One vector is turned by the same rotation once a tick. Each row is the vector after some number of ticks, and that number follows the row.
The counts run from 0 to 413.
[ 13 -25  22   1 -24 -28  15  19   1   6 -20  17  12   9  16  29  -7  -4
   1  -6  -2  23 -37 -11 -18  31 -12  -3  29 -24 -11  31  -7  -9  -7   2
 -11 -10 -39  11   9 -12  -6   5  14   5   2 -11 -36   9  17 -43   9 -13
  18 -18 -19  14  -6   8  -9  -6 -20  11  -2   8  -5  11]
272
[-12 -27   6 -13  -6   6  16  -5  11  22   9 -11  -7 -32   1 -24  14 -18
  47   1  -8  -4   9 -12  -8  13  -5  10  13  10   5   6  -8   5 -11 -23
  12  -8 -19  -2  -1  -8  -8   2  14  13 -26   6  -5   9  55  16 -14 -14
  20  12 -27 -14  30  -6   9 -13 -15  -6 -34  19  25   0]
118
[ -5 -49  16 -12  -2  -8  -4  -3   2  -4  13  22  -6 -20  16   3  19  -5
  18   4   7   1 -26 -16 -15   3 -20  12  22 -10   7   1  -5  26   7 -26
  -9 -33 -28  -5 -11 -11 -16   8  20  16   8  -3 -42  19  23 -12  14   6
  26  -2 -13   8  15  -9 -30   5  -3  28 -27  12  25  22]
113
[ -4  38  34   2 -19 -28  -1   1   0 -16 -18  -2  16  31  14  -5   9 -23
 -31   8   8  16   5  -3 -18  -3   2 -21   5 -21  -8  29 -16 -12   6  19
  -1 -11  -9   7  -5 -22   8  15  12   1 -15  -9 -13   5  38 -14  13 -18
   6  14 -14  13  -8  -1 -17  18  11 -34 -20  18   4  11]
79
[  7  -6   1  13  -4  11   3 -17  20  -7  -2 -26  -3   9  -4 -32  27 -19
  27  13  13 -13  12 -17  16 -17  14  -9 -16  16  19  12   5 -30 -40 -22
  28  34 -24  13  -1 -26   0  12  -4  17  -2   8   8  19   9  -2 -15   7
  19  13  -1 -12  25 -37  -5 -19  -6 -27 -25  24  14  -4]
13
[  0   2  10  -9  -2  -5  -6 -16  -1 -27 -10 -22  -8  35  13  -5  20 -20
   3  18   9   9  -8   0  18 -43  -5   7   6  -2   6   3   7 -14 -12 -16
  17 -12  -8 -11 -12 -48  -9  12  20  -3  -5   7 -10  26   6   5  12   6
   3   1  -1  29 -18 -15 -42  21   4 -32 -19  20   6   8]
206
[  0   9   4  30 -30   6   5   5  14  14   5 -20  29  -6  -1 -16 -15 -20
  36 -12  -8   6  10  -2   2  18  20 -19   0  -1   7  51 -28  -7 -23   2
  30  27 -25   6  -4 -20 -13   0 -11   5 -12  -4 -13 -31  24 -27  -4 -12
  16  27  -3   8  -3  -3  12   1   1 -23 -26   2   4  -6]
141
[ 27  -1   6  12 -20   9 -16  -5   9 -26 -28   5   9   7   8  21  -3 -14
 -11   7  14   2 -13 -12  18   2 -10  21  19  -3 -12  41 -17   3  -7 -20
  26  -4 -31   4  -2 -15   2   8   9 -10  11  37 -33  12  -8 -35  12 -16
   2 -17   9  19   6   7 -12  -8   9 -10 -20  -6  32  -3]
356
[ 18   6  38   1 -21   9 -27 -11  19  -2 -30 -20  16   8  11   0  -1 -17
  -6  -1  10 -20  20  -8  25 -14  18  -4  -7  -3 -17  17  -3   5 -11  -9
  25  25  -5   8   8 -24  -2   8  15 -15 -20  22  20  16  22  12   0 -27
  -2  -3   1  14  13   4   6  -5   7 -52 -27  16   4  -9]
373
[ 18 -15  10  20 -17  14   1 -13   1 -22 -23   6  16  21  20  26  19 -16
  11  11   2   3 -15  -1  -5  -7   0  -9  21 -19 -35  29  -5   3 -27 -28
  13   2 -44  18   3 -18   1  14  15  -8  -2  15  -8  23   1 -28   7 -14
  29 -20  -9  15 -27 -22 -16   5   8   4  -8  -3  18   1]
387
[ 23  17  24   9 -24   4 -30 -11  18 -14 -23 -25  22  19  13  -6  -8 -14
   6  13  12  -4   3   4  11 -13  21 -14 -11   5  -5  39 -22  -9 -13  -7
  30  19 -13  -1  10 -26   0  14  11   4   2  24  -3  17 -17 -10  -3  -9
  15   1  16  21  12 -17   1 -11  10 -47 -19  25   8   5]
184
[-26  -7  19  -5 -15 -14 -14  -8   5  13   4   2  12   7   4 -12  21 -11
  -7   1   7   9 -25 -16  -5 -17   6 -21  -2 -10  16   3 -13   3  -7   0
  -8 -12   1   8 -11 -34 -23  17  15  35 -34 -19 -16   2  29 -12   1   6
  22  11 -13   8  16 -11 -38   7   6 -37 -30  38  -5  24]
280
[ -7 -19   4  17 -21  16  -3   5  19  14  24 -11  20 -34   2   6 -10  -9
  44  -4 -15 -10  -7 -11  -1   6   8 -13  27   1   5  47 -27  21 -11 -26
  30  12 -15  12 -26 -11 -12  15   7   6 -22   8 -12 -15  38 -14   4 -19
  19  10   0  14   5  -2   2  10   7 -17 -14   3  30   4]
130
[ 17  18  -2   9 -23 -25  10  -2   1 -14 -27  -1   5  27   5   5 -14   0
   3  -2  14  19 -10 -11  26   9 -16   8  14   1  15  41   4 -39 -17   2
  22   5 -27  -6   2 -26   7  -7 -19 -13  34   5 -41   8  -5 -43  27 -12
   4  -6   3  23  -9  11 -16  -6 -18  -6  -8 -10   0   1]
346
[-17   6  27  12 -14   6  17   1  -1   0 -11   6  -3   1   1  18  26 -12
 -15  18 -15   8  -6 -10 -11  -8  -6 -18  39  -7 -17  17  -9  -2 -21 -26
 -14 -12 -12  43 -21 -25  -4  27  17   3 -21  14   1  34  46  -3   3 -15
   3 -15 -37  -2  -9  -8 -10   1   5   2  -3  -2  30  14]
77
[  3  18  14  11 -18  32   5  -1   4  -2 -26 -12   4 -14  -2   0   5 -12
  -1   4   0  -4  14 -16  15  12   0 -10   4  14  -4  41 -34 -13 -16 -14
  29  33 -17  30  -8 -19  -8  13 -10   0 -15  26 -15   4  11 -14 -13 -24
   4  18   1  -7  20   0   8 -25  11 -18 -20   3  31 -14]
172
[  6 -17  32 -12 -25 -16 -12  14  -2  11 -21  11  10  -6  16  20 -17  -1
   3  -9   6   5  -9 -12 -20  33 -11  15  23 -22 -15  35 -25  25  21  -6
   1 -25 -18  -4   2 -13 -11  -3  23  -3   6  -6 -41  -4  22 -15   9 -31
   9  -7  -3  26   1  14  -5  -2  -1   0 -16  13  23  10]
283
[ 19 -13  15  -4  18  18 -10 -18   1 -38 -14   6  -1  20  13  -5  30 -32
   0   1  26 -10   1 -21  -3  -9 -11  17 -10 -26 -15  22  -4  14  -2 -16
  25  16 -20  10 -10 -16   6  11  -3  -4   5 -11 -17  20  23 -26  11  -9
  11   8  13 -14  10 -12 -35   3  23  16 -31   7  36   1]
208
[ 17  -7   9  -4  -1  -6  -4 -30   5 -25 -25 -13   7  38   5 -21  21 -25
   9   2  30   9   9   0   7 -14   6  14 -27  -9   0   2   1 -13 -15 -11
  31  13 -30 -11  28 -27   0  -2  16   6   4  -3 -11  23   5 -18  -8   8
  24  12  -3  -3  15 -20 -12   0  15 -16 -38  32  15  -9]
196
[ 17  -4  29   2  -8   6  23  -5 -12   3 -38 -16 -15  11   8  15   3 -10
   7 -15 -13   0   3  -5  24   1 -14   4  16  -7 -18  23  20 -22 -26 -15
  15  23 -26  26  -5 -30   3  16   4 -27  -6  -5   4  34  28  18  -1 -32
   1 -16 -24   2 -19  14  -8 -14 -27  26   4 -12  10 -14]
382
[  1 -12  24  -6  -7  -2  18   4  -6  -9 -31  33  -1  -7  19   1  21 -16
  -5   8  12  -2 -10 -20 -27  27 -27   2  22 -19 -27   6   6   0  -1  -9
  -5 -31 -30   9  13   7  10   9  25   8   5  -7 -17  25  35 -24   5 -18
  25  -8 -23 -18   6  -2  -3 -19 -10  41 -25   5  27   4]
82
[ -6   7   8  21 -16  -8 -12  -2   6  18   9 -33   3   8  -4 -35   5 -21
  43   8   5   4   5  11   1 -18  14 -15  -6  13  33  22  -7 -10 -18   2
  18  14 -16 -17   7 -37 -19   1  -4  16 -10 -23 -16  -4  13   0  -6   9
  37  27  -4  18   7 -24  -7   6   1 -31 -38  24  -7   8]
311
[ 20  -7  17  25 -10   1 -12  13  18 -17   4  24  23  -2  13  23  22 -17
   4  10  11 -12 -17 -15 -15  12 -11  -6  24 -27 -22  25   7  22  -7 -12
  16 -10 -28   1  -5   7  21   7  12   2  13  13  -3  15  34 -44  24  -8
  10 -16  -9   4  -6 -18  -2   2  -4  19 -24 -11  30   8]
240
[  3 -21   6  10 -20 -16  15  -3   5   6 -15  34  15  -1  16  12  19  -7
   3   3   4  20 -29 -13 -29  22  -5 -10  16 -25 -19  17 -16  -4 -16  -9
  -2 -21 -38  14  10  -2  -7   7  12  15  -8  -1 -31   9  22 -44  -8   0
  27  -5 -30  -5   6   0  -5 -14  -4  11 -10  20  20  -3]
271
[ -2  -4  10   1  -9  -6  22   4 -16  -2  -7   4 -13   3   8  12   4 -14
  16   1   0  19 -18  -3 -16  17 -19  13  32 -16  10  37 -21   3  -6 -16
   3  -9 -27   6 -15 -29 -21  16   0   0   1 -20 -60   2  17 -25  10  -7
  16  13  -4  19 -18  11 -38  20  12  21 -13   4  16  17]
303
[ -4 -25  20 -25  -6 -13  -8   7  12  17   7 -24  -7 -28   6 -41  -1 -22
  27 -10   0 -20  15 -11  -6  19  -7   0  -6   1  11   7  -5  14   7   1
   8  -7   4 -17  -1  -8 -12 -13   9  10 -13 -10  -3   2  51  24  -4 -25
  15  18 -12   0  36  -2   3  -6 -16 -20 -44  27  14   3]
117
[ -4  30   6  29 -31 -11  -6   0   1   6 -22  -3  11  17  -1   2 -13   3
   7  12  -5  13 -12   3  28  -8   9  -9  17  16  21  34  -6 -32 -29 -16
  14   6 -17   0   1 -41 -15   5  11   3  -1   9 -29   0  -8 -18   7   7
  16   5  -8  38 -16  -6  -6   1 -14 -40 -13  -3 -14  10]
163
[-10  24   3   9 -27  -9   5  -1 -10   8  -2 -22 -17 -11  -1 -11  -6  -6
  33   9 -14   6  16  10  20 -13 -17   4  21  35  33  24 -10 -15  -9 -18
  13 -13  -3 -11  -6 -48 -20  -4  13   2  -5  20 -34  10  27  21  10  -5
   9  15 -18  38 -11  -8 -10  16  -6 -31 -17   6  18   9]
321
[-22  15   6  11  -4 -30  21 -10   0  -8  -9  18   5  14   1 -14  32 -26
 -12  11   5  18  -6 -15  -1 -18 -11 -12   3 -19  -1   2   2 -23 -24   7
  -1 -20 -14   2 -10 -28   6  13   5  17 -12  -6  -2   4  53 -35   8  11
   6   8 -35 -10  -3 -11 -23  17  -1   6 -39  10  14  12]
249
[  8   9  51  12 -15 -12 -29  29  11  -1 -22 -12  14   3  10 -12   4 -18
 -17   3   6 -28  16 -16  -1  14   0 -21  -3 -14 -18  15  10  17  13  19
  -1   6  10  10   0  -9  13   8   3  -7  -9 -10  26  24  44  19  14 -29
  12  -7 -10   8   5  -6   3  -3  -9 -19 -33   3  -1   6]
74
[ 20   3   7  16 -14   4   5 -11   7 -32 -30   4  15  38  11   6  10 -17
 -12 -11  16  11 -15 -17  15  -5   9   0 -15 -22 -13  36  -9 -18 -31   1
  35  26 -38  15   6 -25   4   9 -12  -2   8  -8 -13   4  -5 -46   4  -4
  13   5  12  -6   0  -4 -22 -13   8  -1 -21   9   6 -18]
366
[  2 -19  -1   8  -6 -15  10 -26  -4 -24  -1   3   4  29  10  -6  28 -22
  23  20   7   4  -6   4   9 -28   2   4  13  -1  -6 -10  23 -11 -31 -22
  13 -16 -31 -13  15 -27   7   5  26  -3  -4   9   0  31  18 -12   9  14
  27 -13 -31  20 -24 -33 -17  22 -11  -2 -22  14   3   4]
217
[ 15  23   3  27 -18  -4 -17  16   8 -23  -2  -1  11  11  -3  -1  -3 -17
  -3   7  18  -1 -11 -19  11   7  -5   2  12 -12  23  56 -15 -11  -6  -6
  26  22 -14   1 -26 -22  -5   5 -24   3  30   0 -40  -5  -9 -36  27  -5
   6  13  23  17   2  -3 -30   4  -1  -8 -26 -12   8   7]
335
[ 10  13  15 -10 -13 -22   2 -18  -6 -25 -34 -34  -1  51  13 -20   4 -18
   3   1  25  10  11   7  15 -14  13  -1 -16  -5   7  16  -6 -27 -10   9
  30  11 -17 -14  17 -41   5   6  13 -13  -1  -4 -17  11   8  -3  -4   1
   6  18   0  12   9  -7 -16   3   4 -42 -10  31  -4  -9]
195
[  3 -19  11  18  -5  11  34  14 -12  24  -4 -16 -17 -27  -3  -2   0  -3
  49  -7 -13 -11   1  -2  -2  24 -14   8  30   7   5  24  -5  -8 -20 -30
  12  11 -35  11  -8 -16 -26   4   1  -6  -3  -7 -21   5  24   6  -6 -29
  25   7 -21   1  -3   3   5 -18 -24  26  -3 -14  20 -10]
308
